In the data rows, the value 128 means zero.
Each group lies on its own hidden line, plane or larger flat surface, and each surface passes through zero.
Each row in order, then its group:
Array([159, 130, 115, 108, 106, 254, 095, 199, 147, 085, 178, 073]) R
Array([164, 137, 106, 099, 120, 221, 131, 231, 142, 075, 147, 056]) R
Array([100, 142, 151, 076, 114, 174, 107, 006, 101, 223, 200, 187]) L
Array([098, 123, 139, 159, 155, 008, 159, 062, 119, 173, 087, 194]) R
Array([145, 126, 149, 133, 079, 244, 045, 079, 123, 138, 181, 136]) R
Array([135, 119, 124, 162, 132, 107, 131, 195, 139, 086, 092, 098]) L
Array([143, 125, 131, 113, 093, 255, 048, 120, 136, 124, 182, 122]) R
Array([148, 103, 102, 186, 133, 080, 150, 255, 159, 016, 042, 053]) L
Array([142, 129, 104, 106, 167, 080, 200, 250, 141, 092, 090, 065]) R
Array([114, 141, 151, 082, 134, 162, 118, 030, 103, 192, 189, 175]) L
Array([119, 130, 155, 153, 092, 156, 052, 007, 122, 172, 163, 195]) R
Array([153, 104, 102, 199, 133, 086, 148, 255, 168, 012, 035, 043]) L
Array([148, 115, 099, 188, 137, 089, 139, 255, 164, 025, 054, 053]) L
Array([097, 127, 135, 147, 152, 033, 133, 017, 111, 185, 097, 197]) R
Array([109, 152, 154, 083, 116, 152, 126, 030, 106, 204, 187, 187]) L
Array([141, 115, 117, 165, 141, 108, 141, 203, 151, 072, 079, 092]) L
Array([097, 130, 142, 141, 168, 000, 175, 070, 122, 164, 081, 171]) R
Array([161, 098, 107, 182, 133, 083, 141, 255, 163, 014, 035, 048]) L
Array([112, 144, 147, 081, 126, 158, 115, 023, 097, 204, 194, 174]) L
Array([124, 139, 141, 092, 126, 153, 124, 064, 113, 182, 166, 171]) L
Array([138, 120, 119, 151, 127, 106, 130, 183, 134, 085, 095, 098]) L
Array([146, 110, 101, 195, 129, 091, 145, 255, 153, 036, 051, 066]) L
Array([123, 133, 109, 107, 171, 049, 221, 221, 139, 108, 066, 075]) R
Array([155, 120, 112, 103, 104, 246, 116, 214, 150, 079, 159, 064]) R
Array([139, 110, 109, 159, 137, 109, 129, 204, 150, 072, 087, 090]) L
Array([124, 133, 118, 127, 181, 008, 211, 180, 127, 125, 074, 106]) R
Array([111, 138, 145, 088, 130, 154, 112, 051, 113, 185, 169, 169]) L
Array([128, 123, 110, 154, 137, 112, 137, 176, 139, 082, 103, 107]) L
Array([148, 109, 117, 175, 125, 092, 140, 240, 157, 056, 063, 070]) L
Array([123, 143, 145, 087, 122, 155, 122, 043, 104, 184, 176, 174]) L
Array([120, 140, 145, 105, 121, 146, 122, 053, 125, 180, 171, 173]) L
Array([155, 129, 114, 105, 110, 222, 129, 236, 150, 072, 152, 046]) R
Array([099, 132, 151, 165, 118, 104, 071, 000, 117, 188, 144, 203]) R
Array([110, 162, 160, 066, 128, 168, 121, 000, 098, 234, 210, 199]) L
Array([096, 123, 146, 161, 130, 072, 101, 000, 107, 183, 133, 202]) R
Array([135, 128, 150, 144, 076, 236, 036, 051, 132, 143, 190, 162]) R
Array([119, 141, 134, 106, 128, 147, 121, 059, 110, 178, 173, 163]) L
Array([124, 141, 139, 098, 116, 150, 123, 052, 104, 174, 177, 168]) L
Array([109, 150, 161, 061, 126, 163, 109, 000, 091, 242, 224, 209]) L
Array([150, 110, 106, 172, 130, 098, 137, 242, 146, 057, 068, 068]) L
Array([098, 126, 153, 161, 109, 108, 086, 000, 116, 180, 141, 202]) R
Array([146, 110, 101, 186, 139, 094, 149, 251, 153, 032, 055, 058]) L
Array([139, 132, 133, 132, 090, 252, 032, 059, 132, 128, 193, 142]) R
Array([114, 149, 140, 092, 134, 145, 117, 049, 109, 182, 171, 172]) L
Array([087, 130, 146, 156, 141, 029, 133, 022, 107, 175, 108, 202]) R
Array([155, 105, 098, 195, 139, 088, 144, 255, 166, 015, 044, 044]) L
Array([096, 128, 146, 154, 137, 057, 111, 006, 111, 180, 118, 206]) R
Array([106, 143, 156, 061, 116, 164, 106, 000, 098, 236, 213, 204]) L
Array([135, 113, 119, 156, 128, 114, 134, 202, 140, 085, 095, 088]) L
Array([091, 142, 161, 059, 119, 172, 113, 000, 086, 241, 219, 221]) L
Array([103, 131, 133, 138, 163, 000, 186, 095, 117, 154, 072, 165]) R
Array([151, 105, 101, 178, 130, 104, 142, 246, 160, 045, 066, 065]) L
Array([140, 117, 113, 161, 129, 110, 128, 200, 139, 073, 072, 085]) L
Array([140, 113, 109, 173, 128, 095, 137, 236, 150, 052, 072, 081]) L
Array([147, 126, 110, 099, 152, 106, 195, 249, 148, 085, 095, 062]) R
Array([106, 131, 122, 134, 175, 000, 195, 124, 122, 144, 064, 149]) R
Array([128, 132, 147, 143, 088, 224, 042, 033, 131, 155, 180, 177]) R
Array([120, 138, 129, 097, 128, 142, 124, 069, 119, 170, 164, 160]) L
Array([142, 115, 106, 189, 134, 091, 141, 255, 157, 017, 052, 054]) L
Array([117, 129, 113, 124, 173, 006, 213, 181, 128, 120, 058, 103]) R
Array([105, 133, 140, 080, 134, 156, 122, 035, 109, 193, 180, 178]) L
Array([112, 127, 123, 113, 177, 003, 208, 156, 130, 129, 063, 112]) R
Array([114, 146, 138, 103, 117, 153, 126, 035, 108, 187, 175, 171]) L
Array([101, 124, 153, 156, 115, 102, 083, 000, 107, 170, 149, 205]) R
Array([142, 116, 106, 160, 126, 101, 139, 218, 140, 073, 087, 081]) L
Array([152, 125, 128, 126, 074, 255, 049, 113, 131, 114, 193, 123]) R
Array([100, 144, 152, 059, 111, 178, 115, 000, 098, 241, 209, 204]) L
Array([106, 144, 152, 068, 125, 164, 111, 000, 096, 219, 196, 200]) L
Array([123, 127, 145, 150, 087, 211, 029, 035, 132, 137, 184, 175]) R
Array([119, 146, 143, 081, 128, 163, 113, 031, 106, 201, 181, 180]) L
Array([152, 139, 100, 095, 157, 119, 190, 255, 140, 080, 100, 053]) R
Array([134, 124, 107, 155, 126, 116, 135, 194, 148, 080, 097, 096]) L
Array([104, 127, 159, 155, 123, 062, 106, 000, 107, 182, 110, 210]) R
Array([134, 129, 119, 153, 131, 111, 135, 194, 150, 077, 085, 103]) L
Array([150, 108, 104, 180, 139, 090, 135, 255, 152, 035, 056, 056]) L
Array([099, 127, 147, 156, 123, 060, 098, 008, 114, 186, 114, 203]) R
Array([153, 132, 115, 094, 105, 253, 107, 213, 141, 078, 171, 074]) R
Array([158, 109, 104, 197, 134, 088, 148, 255, 171, 004, 033, 039]) L
Array([134, 128, 094, 094, 158, 083, 200, 251, 145, 084, 091, 059]) R
Array([093, 152, 167, 073, 115, 171, 111, 000, 094, 237, 209, 203]) L
Array([141, 113, 108, 171, 136, 100, 146, 235, 151, 061, 069, 075]) L
Array([091, 133, 161, 170, 123, 080, 095, 000, 111, 174, 135, 203]) R
Array([119, 132, 154, 160, 106, 135, 074, 000, 110, 167, 145, 197]) R
Array([132, 133, 101, 107, 168, 053, 218, 235, 139, 097, 087, 072]) R
Array([137, 115, 115, 150, 129, 120, 132, 190, 133, 078, 093, 094]) L
Array([160, 122, 113, 090, 118, 180, 152, 255, 141, 075, 139, 054]) R
Array([156, 132, 105, 095, 130, 188, 150, 255, 148, 075, 128, 044]) R
Array([119, 142, 143, 094, 128, 154, 114, 048, 110, 187, 170, 168]) L
Array([148, 112, 112, 171, 131, 090, 143, 237, 158, 052, 072, 076]) L
Array([093, 132, 149, 154, 123, 080, 098, 000, 105, 181, 126, 201]) R
Array([152, 108, 104, 183, 134, 097, 140, 247, 152, 043, 053, 070]) L
Array([160, 127, 115, 099, 106, 239, 125, 223, 146, 081, 150, 056]) R
Array([145, 118, 104, 183, 124, 089, 149, 243, 150, 054, 066, 071]) L
Array([113, 139, 141, 093, 117, 165, 120, 027, 107, 193, 167, 170]) L
Array([108, 145, 154, 073, 123, 163, 118, 011, 099, 215, 199, 198]) L
Array([154, 121, 094, 092, 137, 187, 158, 250, 136, 076, 131, 051]) R
Array([158, 132, 103, 095, 136, 194, 157, 255, 144, 076, 124, 048]) R
Array([112, 134, 146, 098, 118, 149, 111, 056, 122, 176, 161, 157]) L
Array([159, 134, 118, 107, 099, 255, 075, 174, 143, 094, 181, 078]) R
Array([145, 109, 090, 197, 130, 074, 150, 255, 161, 026, 039, 050]) L
Array([142, 114, 111, 168, 128, 105, 148, 232, 152, 058, 080, 075]) L
Array([142, 110, 108, 170, 134, 101, 135, 226, 149, 064, 068, 084]) L
Array([110, 133, 150, 075, 120, 154, 116, 015, 100, 202, 189, 183]) L
Array([125, 132, 106, 108, 172, 043, 209, 228, 128, 109, 083, 088]) R
Array([094, 133, 143, 151, 154, 010, 149, 038, 108, 163, 088, 187]) R
Array([150, 124, 124, 118, 085, 255, 060, 143, 140, 100, 187, 109]) R
Array([123, 148, 160, 080, 130, 153, 119, 015, 105, 213, 200, 194]) L
Array([119, 129, 119, 123, 174, 012, 211, 177, 123, 118, 066, 107]) R
Array([115, 138, 140, 096, 126, 138, 120, 052, 114, 183, 172, 173]) L
Array([101, 154, 147, 062, 131, 173, 110, 000, 101, 226, 201, 205]) L
Array([117, 140, 143, 107, 127, 152, 125, 062, 116, 166, 161, 159]) L
Array([155, 108, 108, 184, 128, 097, 141, 254, 158, 032, 050, 054]) L
Array([126, 127, 116, 117, 173, 010, 221, 189, 135, 118, 071, 107]) R
Array([111, 147, 146, 072, 126, 170, 107, 000, 098, 220, 210, 200]) L
Array([098, 160, 162, 053, 118, 169, 104, 000, 104, 236, 224, 203]) L
Array([093, 129, 130, 147, 159, 004, 175, 086, 105, 162, 079, 170]) R
Array([135, 115, 114, 173, 133, 107, 139, 211, 148, 074, 078, 091]) L
Array([146, 117, 119, 155, 141, 105, 141, 190, 137, 078, 085, 092]) L
Array([157, 119, 116, 099, 135, 187, 153, 252, 146, 070, 136, 055]) R
Array([106, 135, 147, 081, 136, 151, 113, 009, 103, 200, 188, 190]) L
Array([104, 143, 152, 094, 131, 151, 126, 035, 100, 187, 183, 179]) L
Array([153, 126, 101, 099, 137, 166, 170, 255, 140, 074, 114, 050]) R
Array([095, 136, 130, 150, 159, 000, 172, 076, 112, 167, 080, 175]) R
Array([146, 115, 103, 177, 135, 091, 139, 238, 145, 060, 062, 070]) L
Array([137, 124, 106, 171, 133, 095, 138, 223, 161, 068, 075, 077]) L
Array([151, 126, 122, 112, 083, 255, 079, 163, 138, 095, 177, 098]) R
Array([154, 134, 109, 103, 161, 095, 196, 255, 147, 084, 098, 062]) R
Array([108, 143, 151, 086, 138, 155, 111, 031, 107, 195, 180, 181]) L
Array([122, 139, 136, 101, 127, 149, 123, 060, 118, 179, 167, 163]) L
Array([100, 153, 156, 067, 129, 185, 114, 000, 093, 251, 213, 216]) L
Array([101, 150, 161, 062, 126, 161, 106, 000, 089, 241, 208, 210]) L
Array([107, 153, 152, 076, 130, 167, 120, 000, 092, 221, 212, 197]) L
Array([093, 123, 144, 152, 117, 098, 079, 000, 106, 177, 142, 209]) R
Array([097, 149, 161, 060, 121, 169, 108, 000, 096, 249, 219, 215]) L
Array([148, 119, 101, 193, 137, 089, 144, 255, 158, 029, 055, 042]) L
Array([152, 117, 129, 112, 097, 255, 065, 150, 139, 108, 185, 097]) R
Array([154, 119, 109, 102, 115, 214, 135, 247, 157, 069, 150, 053]) R
Array([143, 106, 109, 160, 133, 100, 135, 230, 141, 062, 072, 077]) L
Array([151, 105, 104, 191, 134, 087, 146, 255, 160, 011, 050, 043]) L
Array([118, 133, 154, 079, 126, 152, 122, 018, 101, 204, 193, 191]) L
Array([111, 156, 164, 053, 119, 173, 104, 000, 090, 237, 219, 209]) L
Array([104, 130, 153, 162, 147, 043, 122, 016, 111, 180, 113, 207]) R
Array([157, 105, 100, 191, 134, 086, 148, 255, 160, 018, 042, 045]) L
Array([110, 141, 137, 080, 123, 154, 121, 010, 097, 214, 193, 188]) L
Array([130, 130, 152, 149, 088, 180, 048, 015, 131, 164, 174, 182]) R
Array([144, 127, 107, 094, 148, 126, 195, 255, 143, 082, 101, 062]) R
Array([105, 134, 127, 147, 156, 000, 176, 085, 109, 166, 073, 168]) R
How many dimensions does each group's flat surface have? Groups go in the order their names first appear in the answers above:
2 1
